How far apart are the two rows of each pair, measured in a hidden way? 0 means very close, and 40 very far. Two or three weighted sums of its numbers give each row a place; it is the straight-line distance between the places.
[  1   7 -44 -12 -20 -27  17 -32  35  18  28  16]
[  9 -10 -54 -17 -19  14 -35 -14  39  23   7  17] 6
[ -1  28 -49  32 -19 -11  14 -45  -8  -8  82  19]
[ 40 -12 -30 -28  10   0  17 -33  -6 -10  42   7] 7
[ 46 -25  -3 -67  49   5  -4  -9  -1  16 -20  16]
[-21 -11  16 -10  22 -37  34  -6  -3 -21 -18  34] 2
[ 27   1 -26  69  -1 -50  10  -9  53 -13   0  34]
[ 28  -6  12  -3  60 -40   7 -13  44   6  -6 -34] 17
[-33  34  18   1 -17 -19  56 -17 -31 -27 -27 -46]
[ -7 100 -12 -28  43 -13 -38 -12   5 -11   8 -24] 15
[-48 -25   2  46 -18 -10   5  45  65 -36 -69 -21]
[  6  16   0  30 -18 -13 -16  -6 -16  21   5   5] 21
[ 17 -35 -13  26 -11 -25  12  28  17 -47 -19  39]
[ -8  66  15  24 -10 -27  43 -28  44   6   9 -25] 19
[ -3 -13 -41  47  -7  58 -41  32  17  17   6  -4]
[  1   2 -67  13  12 -16  32 -17  -4 -24  58  38] 23
[ 48 -30  23  -1   1 -28   9  33  53 -20  10  -3]
[ 68  27 -28 -34   9   1  -5 -15 -25 -28   6 -55] 13
[-18 -24 -12  -9   4  17  33  18  25  47 -28  -7]
[ 33 -14 -31  21 -13  25 -35 -11 -23 -22  16   3] 15
[  6  -9  19 -20 -11  52 -68  15 -40  19 -21  22]
[ 21  49  14  22 -68   1  -3 -30 -44 -12  52 -40] 11
[-33 -15  39  21  10  31   6   4  -2 -25  -2   0]
[-44  34 -11 -23  29  15 -12  28   5  35 -15  17] 22
[-18 -37 -62 -56  59  21  37  21  45  15 -19  21]
[-33 -26  21 -69  31 -16 -33  36  -2  16 -47 -63] 10
[-22 -51  17  10  -3 -15  38   6   7  17 -11  36]
[-44  58 -13  -5  72 -60 -18  42  17  21   8   6] 19
[ -6 -64  13   3 -13  -8 -28  22 -33  21 -44  29]
[ 59 -17 -17  35  15  -4 -67  -4 -32   8   5 -47] 2
[-14   0  39  43  -5   7  12  16  -3 -16 -22 -38]
[-41 -21 -41 -22  -3 -17 -30 -40  18  32 -61  67] 11
[ 26 -25 -50  52  23   9 -36 -12   7 -37  34  20]
[ -8   5 -69 -31  10  45 -35   1  24  17 -26  54] 29
[-11 -49 -29 -22 -23 -17  48 -48  34 -15 -32  40]
[ 53   8 -21  23   3  -5  12  29  47 -17  -4 -56] 24
[ 20  -7 -53  -1  -4  37  29  31  -9  -4  13  -3]
[-34 -43  38 -25  12 -22  40  39  -4  32 -24 -25] 22
[ 15  49  21  32  28  34  -8  25 -60 -34   4  21]
[-46 -53  38 -36 -27 -45 -26 -22 -20 -24 -84 -47] 17
[-34 -12  28  34   9 -16 -33  37   6   0 -12  15]
[ 34 -19  26  10 -11 -38  -8   6 -27  11 -10  -5] 10
[ 54 -65 -19 -24  29 -28  15  33  33  -3 -27  56]
[-22 -22  50 -17  -7 -52  25  54 -10 -36 -28 -39] 2
[-13  28   1  -5 -18   0   4  12  14  29  10 -19]
[ 39  11  48  13  -9 -14 -16  34  -9 -13 -10 -29] 7
[-29 -51  47   8  -7  22 -22 -28 -48 -15 -75 -37]
[ -5  55   7 -22 -12  10 -27 -47  10  20 -42 -52] 27
[-31   7  28 -26   5 -45  79  -9  13   0   5 -10]
[-13 -34  27   3 -21   7 -28  14 -40 -16  11  10] 13
[  8 -10  33  39 -34   9 -19 -17 -11 -23  -4  26]
[ -9 -17   5  14  33  -6  29   8   4  12   3   4] 4
[ 48   3  -1  49 -14  -8 -33  -3  -1  -3  17  19]
[16  7  4 51 -2 30  6 -5 -6 -9 22 -1] 2
[ 10  10 -14  28   8   8   3  37  26   2   3 -33]
[ -3   5 -11 -49  25  52  18  11   2  61 -11 -19] 8
[ 11 -32   5  19  24 -23  -5  21  28   2  -4  -3]
[ 35  -4   5  31 -34 -30  27  -7  17  -4  18 -13] 11
[-20 -64  -9  17 -12  44 -26  65  -9 -17 -49  16]
[ 67  61  -2  12 -35  43 -55 -32   7 -19   8   2] 15
[  1   6 -59 -29  25  90  14 -12   0  41   3  46]
[-56 -57  -9  -9 -11  20  66  43  -2 -11 -35  39] 18
[  6 -23 -27  52 -21   3  30  23  25 -23  21   6]
[-19 -25 -40  -9  -8 -16  25 -29  34  27 -34  -1] 10
[-42 -18  14 -15  16 -34 -10 -22   4  32 -32  88]
[-31  -6  21  43  -5 -31 -12  20  36  17 -66   7] 30
[ -9 -14  55 -39 -26  12 -14 -53 -17  25 -47 -51]
[-58  -7 -24 -25   6  12  12  34  68  52 -11  20] 20
[-38 -17 -24  43  19 -12  75 -49   2 -34   5 -11]
[-24  22  17 -15  -6  23  33 -20  14  33  20  13] 7
[-23   6 -37  23  39  47  -1 -11  -3  54 -10  82]
[-32 -33  21  24  41  23  28  17 -29 -14 -52  19] 12
[ 46  31   9  -1  48 -18 -27 -21  -5  20  15 -41]
[-46 -15  37  25 -13 -12  50 -11   0 -57 -24 -41] 9
[ 21  16   3  62  -3  -8 -21  16  -9 -11 -19 -20]
[-11   0  28 -20  38 -43   7  11   2 -19 -42 -26] 15
[ 56  20  17  62 -24   1 -27   8 -41 -55  60  -3]
[-18  15  16   2 -32 -39  40 -15 -37  20  31   9] 2
[ -1 -26 -50 -21  -1  20   6 -58  -6  28 -16  58]
[-34  -4 -41 -44 -11  57  59  -5  20   0  16  37] 13
[ -4  -1 -23 -20 -10   7   8  -2  20  59 -25   0]
[-40  37 -28  -2   8  33 -29  10  16  58  19  12] 13
[-40 -14   6   7  12 -29  16 -26  10  -4  19  83]
[  3  -1 -52  12  25  28 -11 -23   6  44  11  19] 24
[  7 -24   7 -25  66 -14  -1   2  64  18 -34  25]
[  2 -49  26   0   3  28   4 -11 -17  -9 -18 -21] 11
[ 52 -26  39   3  36  -6 -32  10 -27  21 -42 -28]
[ -8 -33   4  60 -12  19 -14  26 -11 -28  21  17] 7
[ 60 -14  -4  26  -9  30 -36  28 -22 -28  35  15]
[-46   3   3  -9  45  -3  24  29  32 -14 -11  30] 13
[ 14  33   8  39 -14  -1 -15  29 -28  11  41  -5]
[ -5  18   6  -1  19  15 -28 -12   0  26  16  40] 16
[ 37  41 -27  40 -47 -26  28 -31  -7 -51  38 -45]
[-28 -24 -33  31  47  24 -40  26 -11   8 -52  44] 21
[ -3  61  -7 -40  55 -62  -1   6  19  23 -20 -17]
[-40  27 -12  41   2   0  38 -32 -18 -42  92 -11] 33
[-52 -23  12 -34  -6  14  64   2  50   3 -55 -28]
[ 33 -25  -6  21  -1  59 -52   3 -33  -2  46  26] 31
[ 49  58 -25 -32  22 -43 -14  -2  18 -21  31 -16]
[  8 -12 -41  61   7  23 -33  19 -20 -14   1   4] 5
[-13  16   2   3 -26  55 -15   9 -11  31  44 -12]
[-40 -38 -27 -20  14  24  25  59  23  12 -49   9] 19
[ -5  17  18  -5  30  -4   7  34  -2  -3  18 -11]
[ 67  22 -22  -6  22 -14 -36 -33  11 -24  27 -25] 2
[-21 -22  12  48   7   5 -27  -4 -70  -7   5  26]
[-51 -26 -14   3  12   3  56 -18  72  21 -34  26] 26
[ -4 -22  27   4 -18  36 -17  22 -31   0  -2  35]
[ -3 -66  12   5 -49  29 -29  40  15  15 -34   5] 14
[ 40   1 -31 -29  35  15 -18  11  38  -7  -8 -22]
[-21 -17   8  -9 -11  24 -38  -5  11  15 -13  -2] 15
[-40   4  -5 -10  13 -42 -25  49  18  12 -21  45]
[ 30  16 -18  54 -29  36   3 -18   2 -13  86 -21] 13
[-28 -38 -22 -16  28  -7  18 -22 -24  42 -54  55]
[ 44 -51  39   8 -62  17 -38 -25 -41 -33   6 -38] 23
[ 25  -4  11  -8 -26   9  28  12  30   6   8 -31]
[-27 -11  68  -1   4 -48  -5  -7 -32 -19 -19 -47] 30
[-15 -32   2 -39   2   2   6  27   8  57 -41  41]
[ 52  12 -22 100 -19  16 -27   9   4  33  31   4] 8
[-24  15  17   5  23 -34  32 -22  44  40 -40 -10]
[-46 -43  28  12 -11 -35  54 -29  20 -25  -3 -33] 30
[-27  -7  11  -4 -21 -27  66  24  30 -18 -31 -23]
[-31 -17 -15   3  12 -17  15 -41  22  31 -50  52] 24
[-19 -41  26 -33  24   0   0  -2   3  14 -26  23]
[ -8  -7  50  34 -23 -52  39  17 -17 -21 -11 -44] 17
[-31   4 -35  -8  17 -15   2  -2  34  50 -49  -2]
[ -5 -30  29 -28 -30 -12 -40  -9   1   2 -18  21] 31
[ -1   2 -32 -10  -4 -24  -2 -40  46  46  11  17]
[-54  16 -62 -27  -8  66  13 -23   3  25  -3 -18] 15
[ 12  81 -49   0  43 -21 -33  -1 -26 -22  14 -20]
[ 58   4 -15  28 -35  54 -38  -5 -43  19  10 -23] 10
[ -1  -7  42 -12 -41 -20  -8  -3  -5 -45 -65  -4]
[ 37   3  -4  21  43  13 -21   6  -5 -12 -17  15] 8
[ 19 -44 -53 -24  31  62  10 -16  33  38 -44 -51]
[-10  41  -4   3  70 -62  27 -18   3 -28  12   0] 25
[ 39  15   3 -56  25   0   9 -34  -1 -39  48 -50]
[-19 -55  39  30 -28 -21  -8 -34 -11 -17 -21  26] 9
[-20  39  -9  60  -2  82  -9  24  34  -9  38  14]
[ 44  11 -16 -10  16   9 -22  -7 -16  37 -19 -12] 7
[-15  -1  23  43 -36 -29  -5 -29  28   8   3 -12]
[-31  13   5  26  46  14  29 -25  -5 -24  23  -3] 12
[-12  10   1   0 -22 -68  71 -36  38 -20  14 -13]
[-23  -2  24  15 -17 -41  31   7 -19 -25   2  18] 7
[-10  51  29 -17   2  12   2 -13 -26  16   5 -21]
[-22 -52 -26 -13  34  33  28  27  48  46 -14  -4] 13
[ 27  -5 -39 -32   8  -3   0  21  35  40 -25  35]
[ 16  28 -18   2 -41   2 -24 -16  -9   9  70  34] 26
[-54  26 -55  -6  15  50  -3   2   8  20  18  50]
[-16 -15  53  48  -9   5  54   9   6 -21  19  -4] 21
[ 45 -10   3  35  14   4 -26  17 -74 -10  30  22]
[-56 -22  73 -26 -15 -41  27  -1 -21 -56 -24 -10] 7
[  3  29 -46 -15  10 -44   1 -26 -20 -48  36   2]
[-42 -27  49 -19  -6 -36 -34  13 -20 -23 -44 -39] 6
[  8  15  35  16   4 -43  12   7   7 -15  19 -40]
[  9  26  47   5 -15  -3  -8 -11  17  -9 -13  -8] 13
[ 18  -2 -36  14  -5  53 -21 -21 -17  10 -39 -20]
[ 46  64 -45 -34 -22 -12 -34 -27 -13  27  63  15] 16
[  8 -28  14 -12 -10 -14 -18  16 -29 -16  -3  11]
[  6  39 -12   1  57  12 -15   3 -22 -21  46  11] 13
[  7  51 -30 -65  19  33  20  37  27   5 -14  14]
[ -1   6  51  38 -18 -19 -45   2  28 -16 -46  29] 25
[  8 -49  67 -43  -4 -50  16  35   0 -43 -25 -45]
[ 16 -30 -11  67 -47 -51  55  10  54 -37 -14  26] 30
[  6  13  31  -9 -27 -17 -34 -13  -8 -12 -35  14]
[ 28  53  25  23 -38   1 -19   7  -3  14  59 -31] 7
[-15  15 -21 -15  25  32  -6  -2  12 -15  73  42]
[ 36  13 -30 -10   8  34 -30 -60 -21  41  21   1] 14
[ -7 -50  19  23  17  -6 -12  11 -20  -8 -10  -7]
[-15  73 -50  -1 -16   3 -15   7 -55 -43  37  -1] 27
[-14 -11 -21   0   2  -5  52 -14  49  -7 -15  27]
[-14  14 -28 -11  32   1  28 -31 -46 -48  55 -75] 26
